(in the rows, 128 means zero)
One hidden turn or mirror swaps the rows below in pairs. Which row is each named row swapped with?
pavu: [119  93  95 174 109 126 138 142 121 134 126 116 140 118 133 145 117 138
 117 174 114 147  98 121 143 120]
Pom: [122  81 111 139 120 109 138 135 121 114 142 129 123 147 131 153 148 120
 163 170 135 162 128 127 167 123]
gade: [125  99 125 160 117 121 130 163 125 143 133 102 173 139 138 150 161 136
 143 161 147 137 120 115 136 117]
Pake: [126 131 143 130 113 123 122 123 127 111 127 104 142 137 111 128 127 106
 123 142 113 161 103 147  95 109]
Dat: [112  85 134 142 130 108 128 142 140 114 104 149 148 114 141 136 158 124
 140 140 119 139 140 157 147  89]
malib: [130 120 145 125 119 113 114 125 138 121 118 106 136 134 114 147 143 119
 125 143 103 168 106 145  97 113]
Rar: [107  84 111 130 124  98 137 151 142  97 135 114 139 170 120 121 140 148
 133 149 128 145 133 111 112 138]
levu: [ 84  82 105 172 103 128 116 150 149 112 124 132 123 152 132 136 141 139
 124 134 142 145 121 164 136 121]
soru: [127 104 128 153 112 107 123 161 129 146 125 102 154 139 132 157 167 148
 134 160 137 138 134 118 122 116]
suf: [112  85 134 160 125 100 133 147 147 122 104 144 147 117 137 137 147 135
 148 144 125 141 134 166 143  82]
Pib: [113 129 110 141 130 139 145 132  92 123 133 134 128 148 106 132 103 122
 143 138 103 156 106 139 130 126]
Pimem: [113 122 120 140 123 146 131 127 106 137 145 136 123 146 114 131  98 112
 152 143 110 148 105 127 129 131]
Zuza: [ 96  75 113 169 107 136 124 160 143 111 122 127 131 138 126 117 149 145
 129 118 136 135 100 168 138 111]
Riz: [100  91 110 151 139  94 119 153 122 129 142 112 114 130 126  91 138 109
 119 162 120 138  96 135 129 133]
dop: [140  99 154 162 130 112 136 135 122 150 133 141 144 131 123 128 115 100
 144 140 117 142 112 142 138 149]
lon: [105  87 133 151 130  96 142 148 141 116  93 134 148 121 139 140 154 137
 147 142 119 141 130 161 149  92]
vizo: [128 105 129 142 105 148 144 169 148 136 120 113 145 138 115 122 115 126
 139 128 136 125 138 170 129 104]
fufad: [100  79 109 153 146  89 113 151 128 118 130 123 120 147 111  98 143 109
 127 155 107 149 106 142 124 139]
nos: [126 125 146 125 100 107 119 136 134 119 125 108 147 133 112 119 119 126
 129 157 112 164 110 136  90 117]
mide: [146  99 153 160 132 106 146 146 121 144 144 125 138 130 119 130 111 100
 143 139 109 141 104 143 139 137]
sase: [127 131 134 129 114 118 133 125 134 117 142 110 134 140 130 133 125 123
 118 154 102 166 110 146  92 112]
futeb: [113 119 101 149 131 133 147 127 103 125 122 139 119 143 115 147 101 119
 149 141 100 158 115 142 132 121]
gufog: [111 114 109 155 123 128 149 133  80 126 137 129 118 145 105 131 111 120
 155 137 119 145 121 140 131 130]
vodal: [102 114 116 162 121 124  89 116 135 121 106 110 151 138 113 121 122 144
 134 155 123 163 108 146 151 117]
sunud: [124 112 103 115 129 111 104 144 119 104  99 125 102 147 101 122 142 122
 129 135 132 144 130 151 132 109]
lol: [125 117 110 111 120 139 114 142 115  91 119 118 112 151 102 118 145 120
 138 149 127 140 141 156 131 121]
vud: [119 114 102 118 123 130 102 151 122  86 105 128 120 140 114 114 146 133
 130 141 140 149 130 161 133 111]
Fulas: [138 103 129 166 107 121 115 161 132 138 110 113 176 139 132 148 153 144
 147 160 139 152 118 120 130 125]
Det: [100  84 114 164 125  83 134 148 129 124 129 119 114 129 119  95 133 109
 130 143 103 133  94 136 132 133]
nol: [119  75 104 125 119 155 130 136 147 126 136 116 152 162 117 115 143 116
 164 153 119 123 118 138 148 106]
kuzi: [118  77 116 127 122  95 120 137 129 116 143 144 122 146 149 148 152 138
 150 151 134 149 124 127 161 126]
sud: [135 100 131 139 134 156 120 139 135 128 110 117 127 137 111  92 140 139
 137 168 118 128  92 135 106 106]
goveb: [ 91  94 106 134 116 127 153 153 130 106 129 112 145 162 120 116 137 141
 139 154 129 152 110 100 103 131]
zumet: [149  94 149 156 130 113 151 151 127 150 136 132 141 132 123 125 114 104
 157 143 118 155 103 139 136 142]
piluf: [106 110 130 116 131 107 149 159 130 134 105 139 105 118 132 111 153 116
 132 132 137 152 127 129 117 132]
Neluf: [104 109 123 161 129 117  94 112 135 121 105 115 134 139 100 136 134 136
 142 149 134 164 119 154 155 128]
gad: [105 112 121 177 122 133 102 101 123 120 115 121 158 132 108 118 139 131
 141 156 117 154 118 144 148 117]
Papav: [129  97 136 150 120 154 118 139 129 110 125 124 126 153 116  97 144 139
 122 165 118 128  87 136 100 111]
pegi: [129  84 102 146 124 155 126 153 127 133 137 129 160 164 111 122 129 126
 155 153 123 122 129 121 138  90]
tova: [115 114 128 120 135 107 146 162 139 136 108 131 112 122 133 102 150 122
 133 128 123 149 118 138 111 148]
mavo: [131 110 120 164 131 129 121 165 128 148 116 102 160 147 134 148 167 138
 144 173 141 141 117 126 132 110]
rupe: [111 113 135 120 129 102 152 148 140 135 107 129 112 125 131  96 160 130
 129 127 127 153 126 143 119 138]
Bogot: [124  90 114 158  97 122 138 141 116 123 143 124 126 123 148 157 117 134
 121 172 123 145 105 116 137 107]
nur: [102 110 129 111 125 116 151 165 135 137 109 138 109 126 129 110 158 128
 140 126 129 160 113 132 130 136]
Sekon: [119  86 128 128 109 139 142 179 147 132 117 118 157 144 106 127 111 125
 133 141 141 121 129 152 117 101]
fozuk: [104  82 107 176 113 137 121 150 140  98 121 130 130 149 144 135 143 132
 120 127 140 142 103 163 134 102]
ros: [112  91 132 152 129 105 136 145 126 119 107 143 158 123 142 141 150 129
 144 138 123 150 140 164 154  85]
mipiv: [120  87 110 129 130 153 128 144 139 141 141 132 143 166 120 105 152 136
 160 164 126 119 132 130 137 104]
neb: [126  95 106 172 112 128 155 135 120 128 127 127 137 117 149 147 111 152
 131 163 110 143 109 122 132 117]
gileb: [117  87 111 140 124  87 128 135 127 112 136 139 118 141 149 131 147 121
 154 170 138 160 119 119 157 127]
gedu: [108 119 133 109 128 109 150 156 135 138 108 127 113 136 135  98 153 110
 135 133 131 149 124 133 118 135]
sumes: [148 101 128 136 128 156 100 149 118 117 114 116 125 139 111 107 152 123
 120 162 122 132  94 133 115 111]
sokap: [129 102 134 138 104 142 138 175 144 128 120 115 153 137 111 123 110 130
 142 140 131 113 135 164 122 102]
fase: [120  89 109 141 117 150 134 140 142 138 139 127 154 170 121 113 145 128
 160 164 127 120 124 122 152  96]
pak: [131  92 135 138 107 146 140 179 149 133 125 108 148 144 110 129 120 127
 135 133 142 115 124 156 127 101]
pives: [110  93 115 147 120 107 135 151 130 103 131 117 143 175 132 108 133 153
 133 152 129 153 114 100 108 134]
Duvu: [116  95 130 152 120  95 131 144 134 114 103 148 144 123 132 127 154 126
 144 141 106 134 144 155 152  83]
nite: [139  92 152 153 141 105 154 158 124 144 137 126 141 135 126 122 116 102
 162 147 108 143 108 142 136 136]

lol pairs with Pom
Bogot pairs with sumes
Sekon pairs with dop
mide pairs with pak
goveb pairs with gad
gade pairs with Pake
vud pairs with gileb
nur pairs with Duvu

One hidden turn or mirror swaps the rows below in pairs. Which row is each named row swapped with?
Vame: [173 103 168 143 123 120  87 107 139 110 114 185 134  89 112 125 150 111
 141]
ril: [150  93 160 122  96 142  77 108 104 108 108 159 134 128 143 139 146 118
 148]
vod: [144 147 149 137  91 105 128 101 147 126  89 160 147 114 112 116 138 136
 141]
bes: [151 103 141 113  99 140  72 108 101 103  99 156 143 124 151 141 133 122
 142]
rup: [165 101 128 121  97 142  78  96 125 111  97 158 149 107 123 138 120 117
 135]
zevuv: [165 107 148 118 113 136  77 104 130 123 110 158 145  90 141 155 123 121
 147]
Davaf: [137 150 149 117 141 121 119  93 110 101 102 153 127 146 104 143 134 159
 128]
nis: [158 132 156 126 118 126 112  82 114 106 126 180 111 165 139 152 132 124
 124]
Fosi: [155 128 161 138 126 114 114 128 128 115 126 148 131 114  86 129 162 141
 128]
Defav: [130 156 149 130 102 119 133 105 135 122  85 168 140 105 132 128 139 137
 159]
vari: [152 119 182 143  90 125 116 122 124 111 113 151 148 118  86 147 153 130
 136]
Narun: [148 107 147  94  97 140  75  99  98 115 101 158 146 113 116 134 133 124
 139]
toru: [164 100 160 122 111  96 117 114 106 101  96 151 159 125 145 138 148 140
 153]
Nep: [134 150 143 122 126 120 105 100 105 117  96 158 110 159 118 150 126 139
 127]
gol: [152 146 126 135 107 130 110  75 138 129 126 171 103 110 125 155 132 141
 157]
bel: [126 146 153 141 108 134 117 110 149 126  83 171 136 116 116 119 130 135
 129]
Fus: [165 108 153 138 120 118  96 117 132 115  99 171 132  82  96 136 130 111
 145]
sako: [152 114 141 129 109 163  74 103 115  97 104 153 122 103 136 127 142 122
 137]
viz: [156 122 168 126 100 105 110 125 110 107  93 137 161 113 148 136 150 139
 144]
Sobi: [129 149 134 107 139 110  94 102 109 106 110 156 125 148 117 144 136 158
 133]
pufen: [182 148 156 128 134 124  98  61 135 105 134 171 122 136 122 141 131 136
 148]
kivar: [149  91 152 131  96 131  85 118  91 106  99 178 124 106 126 125 141 137
 144]
tugup: [167 103 156 140 116 121  94 104 138 111 100 167 134  83 112 144 136  97
 152]
ruli: [153 131 168 151 111 111 112 129 135 130 128 162 146 113  92 150 157 138
 138]
Riba: [158 166 139 145 108 108 113  79 131 126 136 164 117 109 114 134 134 130
 159]
denal: [173 129 146 122 128 120 113  80 107  90 128 169 129 162 133 146 134 133
 125]
Voku: [160  98 152 141 115 114  87 101 140 110 108 174 127  83 111 126 133 108
 139]
meso: [154 132 168 151  96 121 127 117 138 105 129 148 141 115  97 146 160 144
 141]
nopov: [155 103 180 135 101 104 106 111  96 100 101 147 156 126 136 137 152 122
 147]
fisok: [178 136 138 129 123 125 125  72 116 107 129 184 117 132 133 148 149 151
 125]
Voga: [134 148 150 133 101 120 119  91 150 135  81 172 142 120 106 128 145 135
 151]
ter: [185 151 140 112 114 109 121  87 111  99 124 179 127 143 125 148 123 138
 126]
Nepev: [152 140 145 124 102 103 121  81 107 105 131 185 103 142 134 142 135 139
 118]
nebo: [181 153 140 139 114 124 100  77 123  92 145 178 142 141 123 148 128 129
 134]
lotat: [142 139 154 146 112 121 111 132 125 112 121 162 145 109  81 147 145 146
 142]
dabu: [157 107 166 139  91  94 107 113  97 108  98 157 165 120 132 138 146 137
 130]
puga: [151 137 131 121 144 121 110  99 118 113  93 173 132 162 121 156 134 147
 129]
Naleb: [151 112 154 123  96 107  90 103 112 106 108 143 167 127 146 140 168 130
 149]
Silub: [131 164 156 142  97 129 121 100 130 137  94 169 135 132 117 125 124 136
 134]
Batef: [153 106 141 109 100 136  75 101  91 108 109 159 157 100 125 123 133 131
 143]
napo: [189 146 158 122 115 116 121  90 103 114 131 182 138 147 134 149 122 136
 136]
Vimus: [155 107 141 112 103 140  73 104 114 107 101 176 137  88 141 135 157 132
 133]
Piba: [158 160 139 147 120 121 103  73 132 126 135 163 109 119 115 140 131 123
 152]
neka: [173 136 151 137 120 132 130  84 127  88 133 169 116 130 145 148 134 122
 119]
nuzek: [135 153 136 125 111 113 101  91 100 106  95 171 126 153 103 148 130 159
 127]
tuf: [163 151 138 153 109 119 106  81 135 116 133 177 101 109 121 146 128 135
 160]

ruli pairs with Voga
Riba pairs with Fus
vari pairs with Silub
bes pairs with denal
tuf pairs with Voku

